In the rows, zero is written as 128.
A single turn carries every row of the set below to another of its rows. Some are shown first; where does it send the rows asked next?
z_99: [120 158 116 106  82 102 131 104 141 116 116 124 134 129 136  85 153 117
 143 150 129 112 129  91 157 133 145 132 106 102 164 110 134]
z_907: [136 143 127 110 150 103 109 144 143 108 141 140 137 119 137 123 169 116
 131 147 119 128 151  92 131 141 144  98 102 129 159  85 126]
z_489: [117 157 126 109  78  97 136 104 135 115 115 132 128 133 138  82 154 128
 137 140 131 120 134  87 150 135 131 126 102 101 164 106 126]
z_662: [121 134 127  91 146 131 118 123 117 118 136 145 139 115 156 117 156 119
 152 140 110 111 143  93 143 134 138 126 117  92 142 100 137]
z_849: [133 138 122 116 146 110 117 158 138 127 128 143 112 123 129 120 167 120
 137 151 140 110 134  87 139 151 118 124  96 105 139  88 102]
z_43: [161 151 112 123 135 110 142 134 134 112 125 123 136 132 127 122 133 112
 151 147 127 110 142 101  99 127 140 123 103 113 158  87 134]
z_350: [141 132 108 100 106 120 141 109 150 126 123 109 146 134 131 109 159 123
 149 104 121 127 138  99 118 150 140 137 111 103 152 108 138]
z_224: [124 129 108 117 107  88 129 105 147 125 123 116 148 129 123 111 154 122
 140 108 107 131 143 102 126 151 114 107  94 107 161  90 122]
z_70: [132 152 124  97 134 123 122 124 111 124 116 131 142 117 152 103 156 114
 159 135 119 112 141  90 132 122 123 109 123  85 135 105 130]
z_583: [134 125 114 119 144 110 119 153 125 112 120 135 123 125 114 107 168 105
 146 156 136  97 140  92 146 136 118 125 101 106 138  90 103]
z_485: [145 142 124 122  87 130 120 145 136 116 129 130 139 126 133  99 178 127
 123 130 117 142 132  97 107 154 121 128  98 105 138  97  92]
z_676: [141 141 109 120  96 131 106 147 145 106 133 112 161 124 120 103 165 103
 139 152 103 129 115 107 125 152 144 134 106 111 144 106 102]
z_715: [143 135 116 114 145 119 112 154 132 119 126 118 127 133 112 105 148 105
 151 164 133 101 125  99 135 127 135 126 101 105 141  86 103]
z_111: [133 146 109 123  97 144 126 132 131 104 123 135 147 120 140 122 137 122
 111 168 122 129 137  83 141 151 142 147 117 116 151 113 135]
z_543: [124 133 109 115 113 108 103 115 140 118 149 122 155 132 123 127 158 138
 136 107 121 139 139  98 147 155 134 124  94 106 150  75 123]
z_698: [153 138 123 109 145 118 125 140 125 100 131 136 141 127 132 115 184 123
 142 142 141 117 163  90 134 133 140 116 114 122 149  88 133]
z_246: [140 142 104 131 100 134 126 118 133 112 121 118 147 125 136 117 134 127
 113 186 117 128 143  96 147 138 132 126 104 119 161  97 131]
z_534: [129 137 125 100 137 117 124 115 109 128 125 138 135 115 146 107 132 120
 150 137 112 106 139  95 113 124 126 118 111  83 145  80 129]
z_401: [139 118  98 131 100 124 125 135 137  98 131 124 161 123 114 113 173 113
 143 156 112 111 131 108 139 164 125 149 102 111 151  99 111]
z_471: [138 125 112 117 120  80 134  96 137 121 112 136 136 143 122  90 156 111
 129 154 119 147 134  95 119 154 147 126 115  98 144  81 107]
z_836: [132 143 131 121 135 123 130 162 133 114 126 137 109 143 129 110 144 105
 146 145 121 120 128  96 122 131 125 130  93 106 136 112  97]
z_395: [160 147 109 121 132 122 123 139 116 101 126 129 139 126 124 113 158 102
 145 140 132 112 160  96 116 108 143 117 106 112 137  85 128]
z_838: [134 136 127 120  97 123 126 124 117 106 111 134 147 123 131  99 147 144
 102 161 136 132 146  78 131 151 116 123 118 116 160  87 119]
z_178: [126 148 126 127 138  91 129 148 136  93 129 148 137 128 132 126 152 103
 142 137 107 127 148  93 124 143 124 103  99 127 160 108 122]
z_861: [133 126 104 134 116  94 136  98 129 105 123 141 137 155 125 105 164 107
 138 159 112 153 146 103 149 144 143 134 104 102 134  97 108]
z_48: [111 137 125 116 139 112 121 120 109 109 138 148 141 126 146 124 131 120
 155 141  99 115 140 101 143 131 116 118 100  91 148  93 126]
z_128: [132 138 113 136  92 129 116 122 111  99 119 130 149 125 127 107 139 128
 106 169 121 132 153  90 144 129 119 120 103 115 150  87 116]
z_570: [135 144 106 120 110  91 119 113 129 115 114 144 139 137 125  96 162  95
 130 140 122 153 131  85 123 147 155 131 122  92 120  96 105]
z_18: [138 140 116 127 118  93 121 107 126 112 130 142 141 156 123 106 156 128
 131 149 132 161 131  92 136 154 148 136 111  95 132  77 103]
z_546: [142 120 126 107  99 133 133 137 150 112 128 120 144 126 130  91 173 119
 131 145 105 128 126 106 105 162 138 140 106 115 158 106 106]
z_743: [128 155 129 113 135 109 129 122 109 122 125 135 145 131 147 118 130 137
 161 138 121 116 131  94 130 136 108 115 111  83 149  90 125]
z_479: [120 156 115 113  83  98 131 100 139 118 122 130 132 131 138  94 158 132
 140 152 134 115 136  91 167 138 133 129  98 102 165  99 131]
z_525: [139 128 103 114 120 100 141 104 141 117 117 144 135 141 133 105 170 105
 136 152 125 145 136  90 134 162 159 150 123  98 133 105 122]
z_821: [141 145  97 123 120 102 118 105 146 124 131 133 135 144 134 114 159 103
 133 164 115 158 131  99 143 147 165 133 107  98 128  94 113]
z_708: [121 153 124 105 145 116 115 123 127 123 134 131 145 124 156 122 147 122
 160 152 104 120 134 100 155 135 124 105 109  95 150 105 132]
z_212: [149 140  97 137  97 119 110 136 141 120 138 121 153 118 122 123 171 131
 131 154 124 124 129 104 133 164 119 133  91 103 144  75 102]
z_589: [126 145 113 118  92 129 127 133 130 104 103 135 146 111 138 102 144 104
 108 160 112 127 140  79 129 146 132 125 122 118 151 123 127]
z_170: [130 142 123 110  98 121 115 127 133 118 109 132 143 106 136  97 139 122
  95 162 118 132 136  78 116 149 134 115 119 117 160  93 121]
z_673: [141 130 130 112 144 127 134 154 134 113 127 126 119 146 120 106 143 115
 154 156 132 106 124  99 125 136 134 143 102 108 147 101 107]
z_335: [125 142 110 115  95 111 119 121 133 118 130 129 145 128 125 115 148 114
 136  85 115 137 138  92 112 143 131 129 101  96 136  96 119]
z_337: [130 134 126 116 143 109 131 152 146 129 124 139 101 128 135 112 154 107
 137 154 117 113 134  96 124 142 119 117  88 110 147 101 101]
z_557: [144 120 106 133  93 115 131 126 139 120 125 129 136 117 127 104 178 123
 124 147 108 123 146 108 115 155 107 123  86 107 151  84  97]
z_687: [140 156 124 130 134 105 137 149 131  97 136 148 137 136 130 137 130 118
 146 130 125 123 136  90 106 146 133 131 103 115 154  97 128]
z_610: [128 123 102 115 110 115 124 110 136 105 132 112 160 139 120 113 176 119
 153 114 115 128 153 106 160 141 129 126 102 111 149 105 131]
z_988: [112 151 124 102  81 112 114 109 133 114 134 143 126 123 136  91 139 120
 126 135 126 119 127  86 140 131 160 144  99  98 155  89 127]
z_61: [110 150 120 112  80 104 111 104 131 116 137 145 123 122 136  96 143 125
 122 139 123 121 136  89 150 129 146 133  87  98 155  80 121]
z_53: [112 150 112 111  82 113 109 108 129 108 138 143 131 122 133 100 146 117
 129 143 126 114 134  89 160 128 156 145  95  98 151  88 129]
z_784: [136 137  98 105 107 129 105 114 145 123 140 105 152 128 126 115 157 106
 143 113 107 133 139 106 135 128 157 126  99 104 139  95 130]

z_401 moves to z_212
z_610 moves to z_543
z_479 moves to z_61
Now find these:
z_715 moves to z_583
z_48 moves to z_743
z_525 moves to z_821
z_128 moves to z_838
z_395 moves to z_698

A single turn carries every row of the set below to another of its rows. Some are shown first; where does it send the rows asked next?
z_783: [123 143 146 141 148 127 107 134 123 128 124 145]
z_220: [132 151 128 146 126 123 141 151 135 134 106 146]
z_833: [150 145 125 142 110 121 119 114 129 125 104 131]
z_26: [114 140 134 132 138 123 120 126 120 116 117 158]
z_236: [128  93 131 139 117 127 114 159 135 124 121 129]
z_879: [155 118 121 129 137 116 134 150 133 124 128 108]
z_265: [116 125 132 119 114 123 122 135 132 122 156 128]
z_50: [162 132 109 130 117 125 142 151 136 128 132 126]
z_852: [136 114 111 137 118 125 128 128 122 133 141 165]
z_853: [122 137 136 142 138 118 139 152 128 123  98 138]
z_913: [134 145 124 143 150 105 128 133 142 136 114 132]
z_608: [141 114 124 135 134 131 135 168 129 118 133 124]
z_899: [129 103 109 139 116 125 110 147 146 131 140 147]
z_901: [138 123 126 139 131 142 121 145 141 147 113 163]
z_497: [150 124 128 137 141 131 113 130 146 154 115 145]
z_776: [153 113 119 135  93 125 124 143 141 140 117 130]
z_618: [136 147 154 139 134 129 118 133 118 132 107 134]
z_893: [137 131 123 130  96 125 130 121 126 128 132 107]
z_646: [152 114 116 128 111 114 137 113 118 135 119 143]
z_445: [143 118 103 122 123 119 148 146 131 111 127 135]
z_964: [120 127 130 113 102 120 132 130 130 119 146 129]
z_367: [109 118 117 135 111 131 121 134 125 115 149 131]
z_857: [132 103 135 128 143 127 125 134 132 132  96 143]
z_798: [141 118 132 130 121 139 134 140 133 139  94 152]
z_418: [149 102 127 138 121 115 109 140 144 139 123 113]
z_757: [129 140 110 140 110 125 122 117 130 113 113 156]
z_918: [115 117 132 141 121 133 114 141 124 121 147 113]
z_914: [132 125 138 139 109 130 118 135 125 130 136  99]
z_19: [129 150 122 150 142 118 127 147 142 137 122 147]
z_927: [146 136 145 150 125 127 107 131 125 126 104 116]
z_469: [139 118 105 132 139 122 131 154 138 118 146 136]
z_685: [141 151 138 130 130 117 123 113 123 131 107 138]
z_90: [132 136 135 118  99 122 129 131 133 128 147 119]
z_122: [122 136 121 136 145 104 138 133 135 122 104 139]
z_847: [124  98 131 140 134 130 121 144 112 125 133 153]
z_552: [124 127 142 154 139 133  99 143 125 118 120 134]
z_274: [162 118 138 140 112 128 128 134 115 148 118 127]
z_195: [146 105 141 144 140 125 111 138 117 142 133 127]
z_710: [129 127 143 118 110 120 123 133 129 128 144 108]
z_253: [131 155 128 132 123 124 125 122 125 127 116 161]
z_193: [123 129 111 129  98 125 130 122 128 120 143 128]
z_845: [113 127 120 147 133 129 108 132 127 108 124 155]
z_84: [137 112 118 127 143 119 121 119 142 139 108 150]
z_57: [135  99 106 127 105 112 126 131 140 122 119 140]
z_835: [119 124 145 122 112 127 121 144 128 124 150 119]

z_835 moves to z_265
z_914 moves to z_918
z_19 moves to z_122
Now find these:
z_26 moves to z_253
z_852 moves to z_646
z_798 moves to z_497
z_879 moves to z_608
z_236 moves to z_899
z_552 moves to z_845

A single turn carries every row of the set below to another of its rows. Some are shown first; where does it send the rows asked next?
z_655: [104 140 137 104 121 116 138 124 100 125 126 121 115 113 123 118 116 116]
z_297: [101 157 122 104 134 137 102 127 117 117 118 145 142  98 113 126 120 147]
z_432: [121 141 135 114 136 127 131 143 168 116 126 116 123 128 134 148 110 121]
z_355: [132 133 124 112 135 129 123 150 161 123 136 131 140 127 127 149 131 123]
z_101: [112 153 125 124 108 135 128 143 115 137 103 113 108 124 111 129 141 130]
z_28: [116 159 129 116 124 149 128 110 142 129 114 123 134  91  98 137 116 140]
z_863: [125 108 114 120 135 138 111 133 109 128 137 131 144 113 118 127 112 126]
z_769: [123 147 126 120 141 151 128 105 131 125 104 117 128  95 101 136 105 141]
z_737: [116 149 127 130 118 135 125 137 110 136  97 108 104 133 115 130 136 133]
z_722: [139 119 116 109 149 131 128 148 151 117 129 128 133 122 125 143 120 119]
z_502: [114 128 126 124 114 137 105 136 125 136 149 137 155 118 119 133 129 129]
z_441: [107 142 145 118 132 116 127 115  98 127 115 114 114 135 132 126 113 127]
z_971: [107 148 119 108 148 138 100 122 109 113 109 138 137 103 117 126 110 149]
z_759: [103 160 129 114 139 137  94 119 116 118 112 140 142 114 120 132 119 155]
z_716: [123 120 129 136 135 138  97 126 115 134 133 128 149 139 128 138 118 139]
z_117: [123 136 128 109 137 126 135 146 165 115 126 116 120 120 132 143 108 117]
z_818: [117 143 121 122 116 136 131 142 108 134  99 111 102 120 111 126 134 125]
z_827: [ 98 157 151 115 112 115 128 121 111 131 128 122 122 129 129 127 128 125]
z_738: [118 160 136 128 135 150 120 101 140 130 107 117 133 109 105 143 113 149]
z_200: [139 125 124 120 150 130 118 143 153 121 125 124 135 141 133 152 122 129]
z_9: [126 134 130 115 144 126 131 142 162 115 120 113 118 128 135 146 103 120]

z_818 moves to z_737
z_863 moves to z_716
Now find these:
z_655 moves to z_441
z_759 moves to z_297
z_28 moves to z_769
z_117 moves to z_9
z_200 moves to z_355

